(in the rows, 128 means zero)
name the system of each run
K, seq 1 (8 x 20)
[[117  97 129 129  85  92 107 140  81  93 161 137 162 160 138 107 109  56
  122 133]
 [106 137 126 118 137 126 135 136 198 133  90 112 101  81 139 188 165 147
  148 133]
 [150 100 112 139 104 122 149 124  92 126 147 141 165 132 118  93  53 138
   80 122]
 [103 133 135 106 116 107  95 152 154  90  99 124 128 140 146 161 181  96
  194 149]
 [147 129 132 154 114 128 173  96 146 154 143 120 131  83 103 147  81 161
   59  97]
 [103 102 106 100 111 119  79 185 102 100 126 120 149 170 148  93 126  91
  168 163]
 [147 147 157 139 153 104 185  90 178 129  94 144  97  92 123 195 142 145
  103 100]
 [105  83  88 131  67 151  98 143  81 129 173 111 175 129 133  72  85 109
  127 151]]
R, seq 2 (8 x 20)
[[130 110  80 138  70 163  91 129 113 157 171 100 191 110 134  64  77 163
  128 153]
 [166 199 181 119 160  61 102 145 168  94 105 124 141 177 109 176 156 115
  148 105]
 [ 88  74 125 149 106 138 158 132  83 153 170 110  97  84 109 135  90  80
   42 104]
 [104 120  90  81 141 129  93 195 166 115  61 122 129 143 152 128 135 164
  193 174]
 [155 121 129 166 117 115 214  37 149 103 142 180 140 139 136 155 108 131
   94 110]
 [110 125 118 121  63 141  41 158  90 134 170  85 178 116 133  80 145  96
  179 154]
 [177 186 170 129 188  79 149 128 194 147 109 120 112 117 110 186 123 160
   80  88]
 [ 60  56 101 125  98 157 136 172  45 113 159 118 109 164 109  94  87  75
   92 132]]
S, seq 3 (8 x 20)
[[136 102 112 123 120 139 139  99  90 106 110 172 137 152 153  96 133 123
  169 149]
 [158 163 154 142 130 145 132  81 131 149 122 129 121  91 119 134 165 152
  153 116]
 [151 163 137 141 137 132  98 136 111 147 179  95 146 162 104 101 110 130
  105 113]
 [ 96 122 131 112 178 138 125 171 119 134 120 115  73 159 121 137 149 113
  125 128]
 [122  78  92 133 143 137 172 104 124 141 139 155 113 118 165 116 104 123
   97 142]
 [147 134 120 119 115 144 122 103 118 111  92 154 149 133 139 103 144 159
  194 151]
 [162 171 169 151 130 124 139  87 122 141 146 123 124 112 100 144 144 133
  112  94]
 [114 141 123 125 135 146  79 169 111 150 178  82 131 160 115  98 127 116
  120 132]]
M, seq 4 (8 x 20)
[[134  97 120 119 102  74 141 135 159 115  96 142 153  79 157 156 104 116
  114 134]
 [103 126  99 144  67 137 108 119 166 115 171 100 173 134 134 135 127 124
  144 143]
 [129 149 148 121 107 109 123 152 165 123  85 106 137  91 100 170 125 152
  131 113]
 [132 118 114 138 117  96 121 143 149 134 174 104 156 137 137 133  88 105
   77 125]
 [ 78 109 108 115 113 133 126 166 157 109 106 111 113 129 127 160 138 122
  146 143]
 [144 101 115 134  93 104 147 108 142 127 119 142 158  80 146 133  95 132
  109 130]
 [113 148 119 131  92 132  89 134 156 113 149  97 162 146 127 133 148 127
  166 143]
 [134 142 149 135 121 109 150 134 152 128 105 115 121  97  97 172 110 143
   96 100]]
B, seq 5 (8 x 20)
[[101  89 151 157  56 145 161 102  52 116 150 127 129  94  79 126 101  89
   89  94]
 [146 147 116  86 184 102  60 196 156 149 107 105 130 144 167 106 146 136
  165 161]
 [104  99 114 162 101 144 218  58 157 110 139 159 109 120 125 177 115 130
   86 113]
 [141 136 135 106  97 134  45 172  61 129 126 104 169 138 115  62 126 119
  180 145]
 [143 151 140 134 180  94 178  96 216 136 110 141  92 110 151 206 153 143
  101 114]
 [101  99 115 145  62 161 113 143  51 117 181 104 161 160  86  75  78 105
  107 122]
 [140 149 139  85 196  97 112 163 176 127  46 139  88 113 161 165 180 140
  178 147]
 [114  85 101 177  68 148 180  60 116 137 209 131 152 112 131 120  81 108
   57 116]]
S, seq 6 (8 x 20)
[[107 127 182 136  75  77 144 129 144 102  92 116 122  48  97 215 149  83
  113  90]
 [104 116  88 132  52 107  82 164 181 127 177  74 200 114 138 133  86 117
  112 145]
 [ 95 130 147 103 119  95 147 186 159  79  40 129 111 136  92 191 121 138
  140 115]
 [105  71 115 148  53  88 144 108 130 109 166 131 163  79 150 150 102  64
   90 127]
 [110 150 113 108  79 136  90 163 186 108  73 101 164 107 117 149 139 176
  197 154]
 [147 134 172 150 103  65 163 120 134 101 130 131 148 113  94 180  88  96
   63  82]
 [ 69 108  99 117  66 137  64 181 135 117 150  77 151 129 132 123 146  93
  171 158]
 [130 125 135 120 150  95 182 141 188 123  68 138 106  91 117 192  98 162
   84 109]]
F, seq 7 (8 x 20)
[[124 100  99 156 141 193 188  85  86 155 165 143 103 149 112  87  80 166
   74 121]
 [147 161 131 111 151 146  82 124 103 108 111 143 132 190 145  89 189 131
  223 157]
 [129 148 162 164 158 154 198  71 125 143 146 135  73 128  88 164 141 136
   73  84]
 [119 114 101 110 139 173  78 164  55 143 155 112 131 177 131  44 124 119
  157 157]
 [127 145 148 127 184 126 187  88 165 106  82 168  68 150 139 184 180 137
  148 121]
 [119 106 105 163  87 174 130  93  66 145 213 116 151 152 117  68  97 110
  102 129]
 [140 169 139  98 175 151 111 138 146 129  55 135  91 133 132 134 194 180
  211 145]
 [147 125 148 167 143 120 184  81  95 131 194 142 121 169 105 128  86 102
   40  86]]
A, seq 8 (8 x 20)
[[ 71 100 118 147 101 227 175 121  61 126 123 120  81 149  56 106 106 162
  114 112]
 [174  95 122  89 143  44  89 170 124 135  96 152 170  90 190 103  96  98
  126 152]
 [101 151 107 152 148 179 169  62 189 120 153 131  89 168 142 165 185 153
  155 138]
 [150 129 143 127  64 141  93 140  62 131 116 115 179  97  82  76  85 150
  141 120]
 [144 153 162 119 201  69 119 135 160 136 141 129  92 144 160 170 173  78
  113 116]
 [ 72  94  89 137 102 206 154 136  95 132 147 108 104 150  96 103 100 149
  114 136]
 [172 118 134  98 142  66 117 150 128 117  63 165 153 100 164 121 113 131
  152 145]
 [115 143 111 163 124 165 152  59 165 133 190 121 117 149 142 146 163 129
  131 132]]
F, seq 9 (8 x 20)
[[183 134 113 144 137 102 162  65 157 126 146 169 170 144 163 117  93 155
  108 132]
 [115 177 158 135  78 148  75 142 113 115 136  82 152 137  76 131 163 128
  179 116]
 [150 120 152 116 192 113 160 146 110 166  95 135  77  90 115 136 106 142
   69 101]
 [ 90 102  96 120 124 115  97 168 123 107 175 115 139 197 155 110 124  70
  132 152]
 [100 104 116 129 104 154 179  91 157 113  73 156 101  77 137 171 156 150
  161 138]
 [179 140 110 151 109 127 113  90 125 153 190 124 188 138 141  78  85 148
  108 131]
 [122 183 173 110 135 129  95 167 136 111  71 101 114 138  79 161 169 151
  180 113]
 [136  90 140 136 163 101 167 131  85 154 155 140  96 112 129 126  84  87
   34 100]]
K, seq 10 (8 x 20)
[[127 140 153 131 160 131 175  99 134 111  87 155  82 135 117 165 160 140
  137 114]
 [135 114 115 144  90 155 106 105  87 153 178 115 154  99 134  84 117 121
  124 135]
 [136 171 130 111 169 127 109 146 165 118 100 122 118 172 126 145 156 159
  167 138]
 [126 120 149 155 113 136 160 102  83 133 160 126 114 121  93 128 104 105
   74  96]
 [109 119 106 102 148 136  78 165 131 143 127 111 115 124 162 110 164 115
  171 163]
 [156 140 137 144 157 132 191  82 141 129 118 158 115 137 116 144 107 168
   92 108]
 [106 113 121 126  77 149  80 139  77 118 150 111 152 135 127  88 145  96
  173 149]
 [158 177 149 127 180 112 139 121 188 148 106 117 105 121 122 171 149 167
  119 112]]
J, seq 11 (8 x 20)
[[ 66 149 111 123  87 158  97 179 190 115 119  60 130 134  87 172 144 153
  156 134]
 [127  82 141 122  96  75 174 144 113  97  74 161 142  92 115 156  67 111
   83 110]
 [ 97 108  97 128  83 117  98 114 180 111 148 119 153 114 183 153 173  93
  180 167]
 [145 165 150 147  82 133 146 114 159 125  99 109 157  86  70 163  99 188
  115  96]
 [117 101 123 122  92  77  87 163 107 105 169 113 172 145 146 116 104  53
  111 133]
 [ 89 149 149 122 125 135 129 153 173 121  89  97  87 102 101 195 174 133
  147 117]
 [119  67  88 131  91 116 160 132 127 123 128 144 154 102 142 117  54 130
   78 138]
 [127 152 138 118  96 113  97 117 158  88  98 134 154 138 143 151 181 118
  214 150]]
B, seq 12 (8 x 20)
[[ 89 135 120 141 131 157 142 125 168 140 147  97  93 121 116 167 152 135
  117 123]
 [136 101 119 116 117 125 134 148  83 124 103 143 141 127 118  91  78 140
  116 130]
 [128 138 126 123 150 116 120 110 155 119 134 138 117 145 163 142 175 108
  163 143]
 [118 128 127 149  87 156 140 111 124 142 140 107 135  91  98 132 110 151
  107 113]
 [153 147 140 110 163 101 108 156 119 118 112 135 136 167 129 112 119 132
  139 131]
 [100 112 128 143 126 137 155 110 136 127 144 123  96 116 130 159 146 101
  109 117]
 [125 115 108 118 114 144 104 155 107 138 119 116 145 121 124  92 105 148
  139 142]
 [144 138 134 130 147 110 153  98 157 114 111 154 121 140 149 150 148 131
  139 132]]
J, seq 13 (8 x 20)
[[120 119 134 130  71 117 142 115 130  81  87 148 157 121 112 151 125 127
  163 131]
 [141 132 134 141  99 100 112 111 153 140 155 111 156  80 143 148 131 109
  115 120]
 [105 145 126 126  97 129 102 166 148 113 137  88 149 146  98 143 118 134
  131 125]
 [113 106 146 119 119  95 146 151 118 108  97 133 115 112 117 159 116 100
  106 113]
 [101  98  93 127 108 129 128 126 162 124 131 122 132 106 160 142 133 120
  137 152]
 [138 145 134 136  92 125 139 109 150 109  99 132 158 116 106 142 118 162
  148 123]
 [136 128 140 137  98  98 108 124 124 123 162 115 158 122 131 132 122  90
  112 118]
 [100 142 136 121 121 134 105 162 144 129 124  91 117 125 105 151 143 127
  134 123]]
R, seq 14 (8 x 20)
[[171 123 165 136 133 105 163 116  69 136 118 149 137 110  94 108  69 132
   67  90]
 [ 78 110 110 104 149 126  77 183 131 128 147  98 101 154 157 130 172  73
  158 158]
 [136 133 127 145 124 148 199  85 166 131  86 142 112  90 106 167 104 197
  105 109]
 [130  99 103 116 107 126  94 134  66 109 154 146 162 174 158  62 117  87
  160 159]
 [142 185 161 142 135 112 125  98 200 139 127 102 120  92 120 193 185 138
  143 106]
 [127  96 115 133 125 148 135 153  57 146 156 118 134 138  96  75  54 132
   65 116]
 [103 140 141  98 157 102 105 167 165  99  75 127 100 148 148 174 191 107
  191 148]
 [130  94 104 164 106 161 201  59 124 151 152 149 126  90 126 124  81 159
   68 114]]
M, seq 15 (8 x 20)
[[115 118 127 120 159  72 148 147 177 109 126 135 112 151 156 180 128  89
   95 125]
 [ 82  73  84 135  70 160 143 130 114 123 142 118 139 107 129 115  91 129
  116 144]
 [144 139 128 111 110 101  99 125 164 117  88 134 153  93 158 145 159 137
  186 150]
 [140 155 138 165  91 126 147  88 154 123 171 112 160 136  96 149 104 141
   95 102]
 [104 140 133 106 137 122  79 204 129 137 119  80 120 134 103 130 123 125
  129 128]
 [123  89 118 130 149  89 180 119 158 123 126 152 109 116 160 167 108 105
   78 124]
 [ 93  93  82 124  68 165 109 138 114 116 137 119 159 133 136  94 117 134
  166 163]
 [156 157 161 127 114  96 129  99 164 117  83 140 137  80 130 174 162 137
  159 115]]
A, seq 16 (8 x 20)
[[147 140 149 135 116  81 129 106 133  91 136 150 154 158 134 144 134  90
  135 119]
 [ 92 128 133 139 108 161 120 131 126 145 143  93 102  93 108 144 154 121
  130 122]
 [147 132 125 117 151 109 129 157 131 135 116 124 134 141 119 120  85 147
   97 122]
 [107 107 123 131 121 118 152 110 132  97 124 148 117 147 143 148 142  96
  138 134]
 [124 122 114 131  99 151 117 125 139 146 125 109 141  86 125 125 124 153
  139 136]
 [156 157 145 131 141 103 124 123 144 120 129 128 141 155 116 140 124 133
  128 117]
 [ 99 116 139 137 111 139 132 129 104 123 146 116 113 127 112 138 137  98
  120 117]
 [122 115 116 113 139 122 121 159 136 142 113 118 124 110 135 128 110 140
  116 137]]

runs to name
seq 17 (2 x 20)
[[162 171 142 127  56 115  83  93 150  89  93 135 202 114 133 126 166 152
  231 146]
 [140 198 197 159 110 110 123 124 145 139 158  74 130 109  45 184 128 129
   76  62]]

S
seq 18 (2 x 20)
[[116 117 132  98 149 139 125 210  59 114  79 125 112 182  70  91  68 150
  110 118]
 [115  86 128 115 185  94 167 107 132 114 111 180  68 131 193 156 174  66
  128 137]]

J
seq 19 (2 x 20)
[[117  69 133 128 145 132 180 129  96 177  97 135  70  19 125 140  98 126
   57 107]
 [116 114  58 117 116 100 108 155 208  98 155 123 188 197 179 122  88 138
  139 175]]

A
seq 20 (2 x 20)
[[ 68  86  81 105  92 137 110 177 129  80 115 127 142 178 143 119 120 104
  169 168]
 [136 108 145 140  77 107 159  79 147 126  94 151 137  26 142 169 145 122
  133 119]]

M
seq 21 (2 x 20)
[[158 168 163 143 107 109 107 116 104 109 157 121 173 171  92 115 115 120
  130 108]
 [101 142 150 126 163 136 118 164 130 153 137  89  74 122 105 157 154 112
  102 108]]

M
seq 22 (2 x 20)
[[134  97 132 101 162 114 139 146 109 144  66 155  89  72 153 131 134 126
  130 136]
 [133 121  77 143 129 148 136  93 168 136 179 130 154 164 165 107 113 150
  128 156]]

A
seq 23 (2 x 20)
[[123 137 164 161 101 144 159  55 103 115 142 143 107 109 110 156 171 102
  140 101]
 [146 150 121 130 123 149  70 153 125 180 163  78 153  98 120  89 118 157
  127 132]]

S
seq 24 (2 x 20)
[[ 92  73 109 115 133 160 166 105 102 122  84 171  71  96 161 131 173 115
  168 152]
 [195 142 120 149 111 128 142  55 144 150 139 152 179  88 154 101 105 176
  132 132]]

S
seq 25 (2 x 20)
[[151 136 125 127 117  89 114 136 124  91 150 136 180 197 130 108  92 108
  125 129]
 [109 134 157 137  96  96 116 134 154 123 138  98 125  83 117 183 154  86
  114 108]]

R
seq 26 (2 x 20)
[[ 87 116 117 109 106 151 103 174 116 114 100 104 122 133 108 124 135 133
  160 144]
 [149 106 119 129 131  96 157  99 148 130 111 161 133  93 167 142 120 127
  114 132]]

B
seq 27 (2 x 20)
[[113 156 157 132 108 136 112 125 131 114 112 109 116 115 104 158 176 118
  169 118]
 [143 136 125 139 145 131 126 134 133 166 167 102 132 118 119 117  96 141
   75 115]]

K
seq 28 (2 x 20)
[[149 149 180 133 134 105 125 121  91 121 122 131 120 125  99 138 145 100
  122  99]
 [103 125 106 135 129 148 100 140 144 155 183  84 122 130 138 124 137 113
  114 137]]

S
seq 29 (2 x 20)
[[139 172 146 129 130 118 127 129 158 101 108 126 138 168 100 155 135 155
  149 119]
 [128  95 140 136 112 113 139 117  85 133 145 136 124 100 131 121 113  84
   91 115]]

R
seq 30 (2 x 20)
[[ 65 103 159 131 132 158 120 160  42 123 152 101  61 142  87 129 161  52
  113 106]
 [130  86  68 109 180 133 131 141 180 188 137 125 106  78 203 116 117 152
  102 169]]

S
seq 31 (2 x 20)
[[ 84  92 141 110 120 128  87 214  36 132 149  88 108 140  92  93  96  66
   92 116]
 [100  83  74  96 188 123 154 150 193 134  82 154  79 119 201 154 147 139
  145 172]]

B
seq 32 (2 x 20)
[[ 65 144 137 170  74 217 130  91 109 147 190  74  97 107  74 141 169 127
  130 106]
 [172 153 139  95 215 125  78 189  98 184 113 107 108 136 129  78 118 158
  120 130]]

K
seq 33 (2 x 20)
[[146 127 133 150 137  98 181  62 150  91 139 177 130 171 156 155 137 106
  122 123]
 [ 93 124 122 136  53 167  86 135 114 134 140  83 152  87 105 121 149 129
  167 137]]

A
seq 34 (2 x 20)
[[ 96  99 111  97 184 177 101 194  74 185 115 101  63 104 131  84 135 136
  125 146]
 [144  95  81 132 173 159 192  70 143 142 114 184 103 136 182 106 120 171
  132 157]]

B
seq 35 (2 x 20)
[[127 103 147  78 137 106 106 198  47  78  37 160 124 164 113  92 122 106
  181 142]
 [123 112 111 152 158 126 181  52 197 152 161 149  86  89 195 180 173 112
  104 134]]

R
